Look-ups in named tables: a row name and a column name give one cell, copied from the table.

Dazise =
fields: Pof, Gada, Dez
Difu: [-5.8, -2.2, -2.2]
Popon: [3.3, 8.3, 0.1]
Zene: [3.3, 1.1, -4.6]
Lozek: [-2.4, -1.4, -5.8]
Vatug: [2.2, 2.7, -8.1]
Mul: [-0.1, 3.5, -3.4]

Pof of Zene is 3.3
Dez of Zene is -4.6
Pof of Lozek is -2.4
Dez of Vatug is -8.1
Pof of Difu is -5.8
Pof of Mul is -0.1
Gada of Difu is -2.2
Gada of Vatug is 2.7
Gada of Zene is 1.1
Dez of Difu is -2.2
Gada of Lozek is -1.4
Gada of Popon is 8.3
Dez of Mul is -3.4
Pof of Popon is 3.3

Rubun =
	Fiderot	Vom	Pofeg	Gigub
Papo	161	150	8	119
Kebodu	197	80	32	91
Fet	241	130	115	94
Zape	87	151	130	226
Lib	47	178	139	152
Nodapi	45	88	21	11
Zunoba	31	102	149	50
Pap	99	74	165	18
Kolafe	215	212	104	190
Sutum	98	6	147	169

What is the Fiderot of Zape in Rubun?
87
What is the Vom of Kebodu in Rubun?
80
What is the Vom of Papo in Rubun?
150
What is the Pofeg of Sutum in Rubun?
147
What is the Pofeg of Fet in Rubun?
115
What is the Vom of Zunoba in Rubun?
102

Vifo =
,Lemuvup,Tumute,Vup,Bemo,Varo,Fodud,Pinut,Moted,Zimu
Tuvu,9926,7288,4365,5415,5487,3014,5935,3961,5889
Retu,5441,4224,5517,6644,6389,7160,8192,5789,8326
Botom,2093,5245,6668,5932,5641,4933,4885,6548,5353
Noli,2837,3933,5915,5652,5664,6324,2790,4387,4931
Tir,4190,6021,6087,5396,5452,3291,6536,6650,6076

Retu, Varo -> 6389
Botom, Lemuvup -> 2093
Noli, Bemo -> 5652
Retu, Fodud -> 7160
Tir, Vup -> 6087
Retu, Moted -> 5789
Tuvu, Varo -> 5487
Tir, Bemo -> 5396
Tir, Moted -> 6650
Retu, Tumute -> 4224
Which row has the largest Lemuvup? Tuvu

Table Fep
,Nel,Rel,Dopo,Nuvak,Lifas,Ganoval,Zetetun,Monokeb
Fik,5.8,3.2,6.2,9.3,4.3,3.2,6.6,1.2
Lebal,6.0,3.9,7.7,3.6,7.2,4.4,2.2,0.7
Deguk,6.0,3.4,7.7,5.0,6.6,3.9,3.0,0.1
Gukif,5.0,6.4,5.7,0.2,7.1,6.6,1.9,6.3
Gutuk,5.8,3.1,6.2,9.3,4.3,3.2,6.6,1.2
Dor,5.0,6.3,5.8,0.1,7.2,6.5,1.9,6.2
Bego,4.6,7.1,4.2,1.0,6.0,7.1,3.7,9.0

What is the Monokeb of Gukif in Fep? 6.3
What is the Lifas of Fik in Fep? 4.3
What is the Zetetun of Gutuk in Fep? 6.6
What is the Zetetun of Gukif in Fep? 1.9
What is the Lifas of Deguk in Fep? 6.6
What is the Lifas of Lebal in Fep? 7.2
What is the Zetetun of Lebal in Fep? 2.2
What is the Ganoval of Gukif in Fep? 6.6
What is the Dopo of Lebal in Fep? 7.7
What is the Nuvak of Bego in Fep? 1.0
What is the Monokeb of Fik in Fep? 1.2
What is the Dopo of Gukif in Fep? 5.7
Row with the largest Rel: Bego

Lanatu:
columns: Bikudi, Lavipan, Ket, Beduge, Vebuvun
Duvu: [60.1, 30.6, -16.0, 43.8, 76.9]
Vef: [-5.8, 77.0, 14.0, 8.7, -6.8]
Lop: [-31.1, -55.9, 14.0, 1.1, -33.3]
Rom: [33.1, 14.4, -51.6, 39.6, 38.9]
Lazovev: [41.4, 25.5, -62.0, 25.8, 33.3]
Sok: [-3.8, -10.6, 44.7, -55.8, 58.3]

Beduge of Rom: 39.6
Beduge of Lop: 1.1
Vebuvun of Rom: 38.9
Bikudi of Sok: -3.8
Vebuvun of Lop: -33.3
Ket of Rom: -51.6
Ket of Duvu: -16.0
Beduge of Duvu: 43.8
Vebuvun of Lazovev: 33.3
Bikudi of Duvu: 60.1

Dos.csv
,Bitupep,Belal,Noval,Pogi
Laval,152,110,29,176
Nalu,144,74,114,135
Liv,130,102,126,127
Ros,90,112,145,140
Reboni,113,131,241,96
Dun,62,134,30,216
Kuveran,200,80,44,231
Gizo,16,184,89,198
Nef,173,236,124,225
Meba,142,221,246,95
Suveb,124,61,120,167
Laretef,35,112,45,4

Pogi of Ros = 140
Bitupep of Ros = 90
Belal of Nalu = 74
Noval of Reboni = 241
Noval of Dun = 30
Belal of Kuveran = 80
Bitupep of Kuveran = 200
Bitupep of Gizo = 16

Loda =
	Duvezu	Kituk
Mukigo	8.7	7.0
Rap	6.4	5.8
Zozenak	6.9	6.6
Getabat	2.2	8.8
Riv	7.0	6.6
Ful	6.8	7.7
Peme	6.5	5.8
Nor	6.5	2.0

Kituk of Peme: 5.8
Kituk of Nor: 2.0
Duvezu of Mukigo: 8.7
Duvezu of Ful: 6.8
Duvezu of Nor: 6.5
Kituk of Ful: 7.7
Kituk of Riv: 6.6
Kituk of Rap: 5.8
Duvezu of Getabat: 2.2
Kituk of Zozenak: 6.6
Kituk of Getabat: 8.8
Duvezu of Rap: 6.4
Duvezu of Zozenak: 6.9
Kituk of Mukigo: 7.0
Duvezu of Riv: 7.0
Duvezu of Peme: 6.5

Table Mez
columns: Zisinu, Ziz, Vapi, Lepibul, Nipema, Paf, Fufibeb, Ruguge, Tup, Losa
Nikigi: [0.6, 0.5, 0.2, 0.5, 0.5, 0.6, 0.4, 0.5, 0.6, 0.4]
Fuboror: [0.5, 0.5, 0.8, 0.4, 0.3, 0.3, 0.5, 0.4, 0.5, 0.5]
Mobimo: [0.8, 0.3, 0.7, 0.4, 0.7, 0.8, 0.4, 0.4, 0.6, 0.3]
Taz: [0.5, 0.6, 0.7, 0.5, 0.4, 0.2, 0.4, 0.1, 0.4, 0.4]
Punogo: [0.7, 0.5, 0.6, 0.4, 0.4, 0.4, 0.4, 0.3, 0.3, 0.5]
Vum: [0.6, 0.6, 0.3, 0.6, 0.7, 0.5, 0.8, 0.3, 0.4, 0.3]

Losa of Vum = 0.3
Nipema of Nikigi = 0.5
Nipema of Vum = 0.7
Paf of Mobimo = 0.8
Losa of Fuboror = 0.5
Ruguge of Mobimo = 0.4
Tup of Taz = 0.4
Paf of Punogo = 0.4
Lepibul of Fuboror = 0.4
Fufibeb of Nikigi = 0.4
Ruguge of Taz = 0.1
Ziz of Taz = 0.6
Tup of Punogo = 0.3
Fufibeb of Vum = 0.8

Pobes
|  | Gonek | Retad | Garas | Keteni | Kob |
|---|---|---|---|---|---|
| Tubipuz | 82 | 90 | 212 | 63 | 128 |
| Tud | 99 | 119 | 155 | 72 | 245 |
| Mepi | 189 | 136 | 145 | 116 | 163 |
| Palitik | 130 | 113 | 52 | 125 | 115 |
| Guv | 46 | 67 | 90 | 13 | 57 |

Kob of Tud is 245
Garas of Guv is 90
Keteni of Palitik is 125
Retad of Mepi is 136
Garas of Palitik is 52
Gonek of Palitik is 130
Retad of Palitik is 113
Kob of Mepi is 163
Kob of Guv is 57
Gonek of Tud is 99
Keteni of Tubipuz is 63
Keteni of Tud is 72
Garas of Tubipuz is 212
Which row has the largest Kob? Tud

Table Begimu
      Koz  Tokad  Fov  Lup  Vive  Fibe  Dobero  Bis  Vov
Mov    30     86  -15   16   -53    72       0   37  -12
Tum   -30     45   56   45    27    32      82   56  -45
Mape    0     34   45   45    49    17     -12   12   41
Demu  -46     55   67   50    58     4      34    4   13

Demu, Tokad => 55
Demu, Vive => 58
Mov, Fibe => 72
Mape, Bis => 12
Mape, Dobero => -12
Mape, Koz => 0
Tum, Vov => -45
Mape, Fibe => 17
Mape, Vov => 41
Demu, Vov => 13
Tum, Fibe => 32
Mape, Vive => 49
Tum, Bis => 56
Mov, Fov => -15
Mov, Vov => -12
Tum, Lup => 45
Mape, Lup => 45
Tum, Tokad => 45
Which row has the largest Vive? Demu

Zez:
|  | Mefubof | Sarogu | Dur | Reku | Vak | Zodu |
|---|---|---|---|---|---|---|
| Kovob | 2.404 | -0.210 | -1.770 | -0.526 | -2.158 | -3.990 |
| Dova | -0.944 | -1.171 | -0.136 | -1.145 | 1.207 | 5.320 |
| Mek | -4.876 | -0.916 | -0.913 | -0.751 | 3.159 | -1.518 |
| Mer | -0.310 | -0.917 | -1.210 | -1.225 | -2.001 | -0.024 |
| Zuv | 0.655 | -0.087 | -0.387 | -0.938 | -1.719 | -1.937 |
| Monupu | 1.974 | 0.646 | -0.243 | -1.099 | -2.215 | -4.261 |
| Pup | -6.621 | -1.891 | -1.366 | -1.304 | -5.813 | -4.320 |
| Tasifal | -3.614 | 2.533 | 0.019 | -0.924 | 4.231 | -1.673 |
| Fev | -4.468 | -1.137 | -1.158 | -1.926 | -2.997 | 4.867 |
| Miladun | 1.980 | -3.179 | -0.372 | -1.574 | -1.740 | -0.597 |
| Pedap | -5.306 | -0.945 | -0.689 | -1.992 | -2.430 | 1.359 |
| Lamises | -4.178 | 1.169 | -0.519 | -2.052 | -5.774 | -1.184 |
| Nim | -1.333 | -2.471 | -1.760 | -1.887 | -3.517 | -4.258 |
| Lusu | -1.277 | 0.451 | 0.040 | -1.475 | 0.533 | -1.551 |

Vak of Dova = 1.207
Dur of Mer = -1.210
Zodu of Fev = 4.867
Mefubof of Zuv = 0.655
Dur of Mek = -0.913
Reku of Nim = -1.887
Sarogu of Kovob = -0.210
Mefubof of Pedap = -5.306
Dur of Pup = -1.366
Mefubof of Fev = -4.468
Dur of Monupu = -0.243
Vak of Pedap = -2.430
Reku of Pedap = -1.992
Which row has the largest Vak? Tasifal

